In the rows, 128 means zero.
The rows below come in pairs that one turn or mirror swaps. Which row does each named row swap with?
The rows were stretched afterwards, more along some directions than others.
zodu: [138 146 152 154 122 104 120 104 145 167 140 132 131 149 150 123 130 127
  99 101 122]
parul: [129 146 125 144 122 118 126 138 156 149 133 137 118 131 152 104 135 118
 130  78 104]
Muz: [142 154 134 141 136 106 135 131 145 143 111 136 127 144 129 120 137 119
 136  84 134]
Lefem: [132 160 113 148 165 120 143 120 191 147 116 111 112 133 165 116  95 126
 145 110 133]
Lom: [133 124 125 136 137 127 124 115 183 146 114 130 135 149 138 140  88 141
 139 125 129]
Kag: [131 124 112 140 135 128 114 104 171 128 138 123 124 132 143 129 127 136
 121 128 127]
bezi: [131 175 117 140 149 107 125 110 176 146 136 105 126  97 153 119 134 156
 113 104 114]
dasa: [152 147 107 159 139 119 133 118 176 139 139 124 117 119 149 133 115 112
 150 106 118]
Taf: [164 159 122 158 137 116 139 120 181 143 132 124 126 145 143 110 133 100
 162  96 118]
rofi: [109 139 131 138 125 106 130 121 132 147 129 120 128 110 133 137 123 166
  81 118 141]
bimes: [146 141 120 132 123 116 145 100 131 125 132 128 141 106 133 140 127 150
 127 140 129]
gud: [153 132 117 139 141 122 143 115 148 135 141 131 110 143 150 110 132 103
 158  92 123]
deti: [120 157 123 141 132 111 153 124 138 134 154 129 120 114 145 106 135 131
 126  86 113]
Giz: [140 140 121 140 150 108 115 130 146 156 116 121 120 123 133 113 115 125
  90 105 124]
dakap: [116 143 127 148 141 116 148 144 136 137 123 122  94 139 153 135 139 112
 131  93 122]
Vov: [141 138 119 144 144 136 115 124 195 144 130 123 128 125 140 131 122 112
 145 110 122]
Resep: [141 162 132 146 139 116 155 109 131 140 138 123 110 132 134 123 139 134
 118 111 109]
Bap: [138 164 116 151 136 111 140 100 177 127 139 112 131 134 154 118 138 118
 139 111 124]
pemaz: [129 157 111 151 163 119 103 132 198 170 142 108  93 122 156 114 110 141
 103 110  89]
Kenud: [134 177 141 154 145 103 112 126 164 167 143 111 107  93 169 110 124 138
  88  91 108]
Megod: [145 135 148 139 147 121 128  99 141 154 127 128 142 103 136 142 119 166
  99 132 146]
lipom: [117 143 117 123 158 121 116 113 162 152 123 126 123 124 163 137 102 171
  94 120 124]
Dunu: [124 153 122 142 136 108 111 102 163 147 136 119 133 104 142 111 134 126
 114 116 131]
tor: [123 157 128 147 152 128 118  92 175 187 122 133 111 110 141 120  98 132
 129 114 124]
Kulut: [141 137 158 155 134 127 113 131 153 173 146 128 119 130 130 117 132 108
 104  89 113]
vik: [125 139 120 138 143 116 123 114 163 156 148 114 125 101 153 133 102 162
 106 140 112]
pasov: [130 156 153 145 136 128 141 129 130 158 143 103 114 118 146  98 127 122
 108 104 115]
bugib: [115 148 131 141 151 104 129 111 146 181 133 124 110 113 155 131 114 151
  92  97 132]
seg: [142 162 130 144 153 100 140 122 158 142 106 129 107 161 158 133 110 103
 144  76 127]
kog: [145 147  99 138 160 122 132 116 187 165 138 129  99 105 168 102 114 143
 141 125 120]
nevo: [126 154  93 140 161 109 162 123 174 131 139 116  98 138 169 119 139 121
 157  80 124]
Zapup: [143 151 118 156 143  95 122 121 205 152 140 137 114 137 156 117 122 137
 135  83 109]
Zisof: [116 155 103 136 140 116 158 136 150 117 135 109 104 134 162 117 154 138
 130  95 126]
niz: [143 136 149 154 144 107 138 130 144 160 129 125 113 153 149 116 101 119
 112  91 133]
tupok: [117 137 118 143 163 121 125 124 180 144 121 103 116 149 133 126 133 117
 123  99 128]
pazon: [139 147 103 143 131 115 132 140 151 125 113 127 122 115 143 116 118  94
 143  94 121]
Lek: [123 162 113 152 155 118 151 128 179 160 158 118  89 141 167 103 132 132
 142  96  85]
Febo: [136 170 136 145 155  90 133 137 148 135 121 120  98 132 137 118 113 111
 109  74 116]
lus: [116 122 144 135 123 125 112 135 126 170 126 127 134 120 159 122 137 113
 121  96 131]
Rade: [144 153 145 137 145  90 133 105 132 160 127 121 138 109 141 116 121 138
 105 108 144]
fakab: [128 149 109 149 149 108 150 124 178 123 150 124 113 129 155 127 137 128
 132  91 105]
dopa: [120 153 132 138 158 114 125 118 153 171 150 116 115 101 178 116 139 160
  79 110 108]
tasiv: [141 159 122 162 146 113 141 131 167 148 138 129  79 128 132 117  99 100
 131  89 107]
likon: [122 134 117 134 158 111 144 122 147 140 134 105 117 108 147 121 151 156
 108 133 140]
gop: [130 145 112 153 123 114 117 135 179 163 156 133 117  99 153 104 121 125
 143 103  93]
Vumuk: [125 140 152 135 153 129 119  99 147 171 126 121 125 120 138 120 131 147
 107 111 145]
depa: [146 157 136 154 149 125 162 123 150 126 134 128 106 146 146 127 142 112
 149  83 119]
Les: [159 147 156 160 126 110 106 114 151 163 119 125 137 132 120 141  97 115
  98 111 130]
Kig: [118 163 100 137 140 112 128 108 180 135 122 122 123 132 146 123  92 136
 137 110 123]
puv: [145 142 149 134 123 105 113 130 111 127 103 120 147 110 116 149 112 128
  93 110 153]
Kifu: [145 155 121 164 159 116 129 113 185 182 146 127 102 134 149 113 126 130
 125  99 107]
sopif: [135 161  94 147 166 121 150 129 183 135 148 112  88 122 172 106 133 107
 157 107  96]
daso: [131 137 128 148 152 108 120 117 162 180 147 134 108 118 148 120 109 138
 104 121 106]
mudiv: [128 145 130 146 134 111 112 121 160 159 130 140 108 158 163 112 137 102
 130  79 113]
degi: [126 147 133 134 126 106 124 118 129 165 142 132 124 133 156 102 115 139
 105  98 119]
Nenen: [138 146 145 147 117  97 116 123 144 162 137 140 129 129 144 133 125 141
 108  78 111]
namog: [112 158 128 154 129 134 128 109 162 173 151 133 104 118 160  92 149 121
 133 100 105]
kepot: [127 145 125 134 137 118 104 120 157 141 123 107 135  94 133 126 111 151
  82 123 124]
Pefid: [130 133 139 141 131 131 135 116 149 138 121 140 121 146 143 133 128 108
 162  85 139]
keru: [136 150 129 124 145  95 115 125 150 160 115 137 129 100 165 116 113 148
 116 107 132]

seg pairs with Rade
tasiv pairs with kog
zodu pairs with Bap
Taf pairs with Les
Kag pairs with namog
likon pairs with dakap

The rows below come in pairs that one turn or mirror swaps. Which row does each named row swap with?
The rows were stretched afterwards, more along some directions than others.
Nopib: [129 125 124 151 123 136 136 129 133 136 138 127 120 143 145 119 141 117]
fivif: [106 150 108 114 137 125 104 133 116 127 146 101 152 126 117 136  91 147]
tak: [135 146 138 130 130 128 111 156 117 133 145 122 117 119 122 117 135 135]
kat: [107 137 134 108 129 111 105 119 105 142 146 106 151 111 119 137  85 131]
funip: [125 116 120 131 109 129 128 133 138 147 137 113 114 110 129 112 122 126]
rubo: [134 125 133 132 126 153 109 128 138 138 131 142 126 130 106 129 130 163]
zaten: [115 149 114 124 134 123 101 127 140 104 134 118 139 115 130 111 110 129]
ripid: [124 125 133 114 112 127 128 136 157 150 137 123 122 109 130 125 128 147]
fop: [109 129 144 140 136 106 115 124 158 129 144 115 142  97 137 119 101 118]
fivam: [ 98 128 116 135 125 110 128 125 150 121 138 106 129 111 142 114 116 140]
Lisen: [110 131 145 137 123 125 107 132 152 159 148 118 147  86 121 120  87 152]
Dima: [120 134 120 143 129 132 113 129 141 124 130 128 114 122 123 127 122 159]
ret: [130 133 127 123 120 131 124 146 133 138 135 121 126 132 129 154 127 152]
mosel: [133 120 119 130 108 129 139 160 127 150 147 135 113 127 142 112 145 131]
vigos: [133 145 136 132 127 147 120 135 119 156 146 133 136 133 125 140 117 138]
Feka: [110 128 117 138 127 105 129 137 143 137 158  92 162 104 150 111  99 131]
Dulos: [141 133 133 149 133 127  99 126 137 128 149 118 138  80 134 109  91 110]
raz: [133 137 151 137 111 137 112 150 149 149 142 136 112  86 145 106 143 134]
Bug: [112 134 145 124 119 121 120 130 108 144 144 129 109 121 122 142 115 144]
Vuk: [140 130 146 141 128 137 101 131 111 144 154 106 163 104 135 116  93 120]
Tepid: [110 112 138 126 104 142 115 137 147 165 137 112 141 109 138 127 112 136]
Rif: [145 132 129 138 138 151  93 137 131 145 140 126 148 114 113 125 114 132]
gize: [122 137 131 136 123 125 105 177 156 157 154 127 151  92 140  94 112 136]
Mipe: [115 123 139 137 110 125 137 142 175 147 129 127 116 122 140 114 154 125]
rezo: [133 123 145 140 126 140  98 151 141 155 146 103 154  99 128 117 114 115]
buped: [108 116 141 120 127 106 120 112 146 138 142 105 148 109 136 134 108 121]
vire: [140 143 140 125 127 130 110 144 143 134 141 121 113  85 133 109 124 123]
sosi: [112 134 135 150 120 120 127 145 163 150 152 128 128 117 106 106 118 157]
Seli: [137 142 115 134 146 121 109 129 104 106 138 127 125 135 130 120 133 126]
Mokom: [140 126 146 132 130 138 103 123 100 149 153 129 147 119 113 131 110 132]
Misik: [116 130 142 123 135 122  96 126 153 129 138  98 156  89 139 115 106 103]
lema: [122 123 132 133 133 135 126 115 140 118 124 123 122 134 143 141 140 118]
rukar: [139 146 115 139 133 118  95 152 124 128 145 113 135  87 130 104  94 136]
sonub: [131 118 136 162 119 119 114 140 135 147 154 123 125  99 129  89 101 126]
gog: [115 132 117 149 141 112  89 132 141 116 137 104 148 105 117 111  94 120]
fir: [121 109 152 150 114 124 114 139 158 151 135 126 143 125 128 127 120 135]
Kif: [114 128 140 142 134 125  92 121 135 140 139 114 159 102 130 129  85 146]
dameb: [129 145 127 134 128 149 114 135 123 124 138 126 119 143 104 126 133 146]
tude: [128 129 132 127 119 146 134 137 145 158 144 125 128 138 130 150 124 147]
gam: [122 121 136 161 131 126 101 137 128 130 137 127 130 129 110 121 123 141]
Zetod: [119 131 115 151 140 111 124 153 142 121 151 121 113 113 132 117 132 114]
reto: [118 117 145 143 117 122 134 130 146 148 145 129 133 140 145 122 125 132]
Rus: [138 136 151 123 124 153 112 137 141 154 132 138 134 112 132 137 122 143]
nid: [122 133 122 127 120 129 125 147 174 138 137 114 130  95 148 111 119 135]
fofo: [120 129 127 121 144 124 106 107 104 114 138 117 153 131 128 145 108 142]
Zadi: [112 127 131 122 128 124 118 139 117 147 149 127 141 136 113 146 118 127]
Doz: [133 142 124 131 129 140  96 153 112 142 141 118 147 116 120 136 108 160]
negur: [127 133 115 118 126 143 119 127 112 123 136 127 126 151 116 132 144 144]
Ror: [109 132 147 132 129 130 101 124 149 135 138 113 141  99 134 136 126 115]
malaz: [127 132 144 126 123 122 128 136 142 156 144 110 140  97 147 142 118 116]

Zetod pairs with gize
funip pairs with kat
fir pairs with ret
fop pairs with nid

The rows below come in pairs that one turn or mirror swaps. Which row does each named row swap with?
The rows were stretched afterwards, more along some directions than others.
Davag: [123 150 153 148 147 148 117 143 139 119 134 134 122 134 179 156 173]
sis: [113 154 166 152 137 123 107 159 138 130 128 146 162 127 136 168 139]
midep: [126 147 163 157 150 144  97 142 138 131 151 153 130 129 172 160 168]
sivuk: [123 129 153 152 131 151 110 139 125 124 121 121 107 117 159 140 143]
mor: [116 121 113 142 138 111 104 144 134 146 143 169 164  96  84 136 108]
dibo: [128 106 111 142 132 115  99 135 116 149 158 165 156  96  90 129  93]
peve: [107 136 189 134 148 137  74 122 113 127 131 119 140 114 144 140 129]
zubep: [110 147 154 138 146 157 116 138 140 124 133 137 129 124 171 151 162]
keged: [ 91 109 127 117 133 141 120 116 126 137 151 127 121 116 125  93 127]
busut: [125 122 160 154 128 147 112 142 127 112 132 118 105 125 166 138 156]
fimon: [120 128 118 134 138 124  98 137 113 138 144 167 165  82  94 131  87]
suto: [ 95 146 172 152 142 116 112 153 131 152 127 139 159 117 124 156 123]
zolus: [109 141 155 160 145 118 115 163 132 149 125 150 165 112 133 167 121]
nivob: [ 97 121 144 130 145 153  93 112 130 129 161 130 124 114 128 113 140]
loref: [101 130 133 124 142 154 112 115 142 132 157 113 130 112 120 109 136]
pumap: [100 128 149 142 162 136 105 106 133 146 157 124 134 115 125 105 128]
rek: [112 111 125 129 130 146 119 118 131 116 167 137 122 126 134 106 147]
gulat: [109 125 194 131 137 126  68 120 124 124 146 113 135 125 142 136 140]
neke: [ 97 161 169 157 152 122 104 158 128 151 124 146 168 108 129 159 125]
vup: [120 146 157 152 143 144  99 148 129 118 131 153 132 125 177 171 173]
Beli: [126 118 158 156 133 152 111 137 120 120 131 126 103 123 167 140 155]
nuz: [ 95 118 123 118 140 148 112 110 132 137 147 129 133 110 111  97 119]
Mefes: [126 128 113 148 142 123 100 134 120 146 141 159 168  86  86 136  91]
Banul: [130 126 158 139 142 123  67 137 161 140 146 125 154 122 123 152 127]
sonu: [128 139 110 147 139 131  98 140 129 153 134 153 171  88  85 147  85]
viz: [104  95 127 130 135 131 117 114 130 130 163 134 127 117 123  94 140]
Rire: [117 122 155 156 129 142 109 147 120 118 128 128 111 109 152 145 155]
nudit: [129 142 156 151 150 149 104 132 138 140 136 143 122 133 173 157 154]
nef: [ 94 158 147 118 131 153 117 150 140 124 127  92 128  95 128 123 130]
Vure: [105 149 173 156 137 136 113 159 131 125 129 133 146 129 158 160 146]
dar: [124 124 158 156 139 133 105 150 121 122 132 136 114 112 164 150 152]
kovel: [112 135 185 130 139 134  71 123 120 115 134 118 138 119 146 140 142]
Moli: [122 103 120 141 129 107  90 140 122 152 153 176 161 104  92 138  93]
lis: [117 136 192 131 145 147  66 116 122 120 139 107 133 124 155 133 133]
goda: [136 132 122 151 130 125  95 132 112 144 150 173 162  91  92 140 103]
sipi: [ 92 124 141 127 144 143 106 122 127 125 158 131 137 104 128 112 144]
Gil: [106 132 191 129 135 139  81 125 128 117 135 113 135 129 152 131 143]
Bol: [126 123 115 152 129 132  91 136 106 150 139 158 159  93  93 135  89]
kugal: [113 127 199 132 140 131  62 120 123 116 145 120 137 124 152 136 140]
tovo: [111 122 129 125 139 152 112 108 130 123 160 122 129 110 122  99 134]
bapi: [118 125 108 143 135 117 103 139 115 140 139 170 170  94  91 138  98]
kelif: [116 125 134 118 142 140 106 116 128 132 166 122 132 116 124  96 122]
Duva: [117 120 156 155 130 141 113 146 117 118 126 125 106 111 163 136 154]
susir: [129 129 115 155 139 134 101 146 121 145 137 164 164  92 108 144  96]

neke pairs with midep
tovo pairs with Mefes
zubep pairs with zolus
busut pairs with kovel

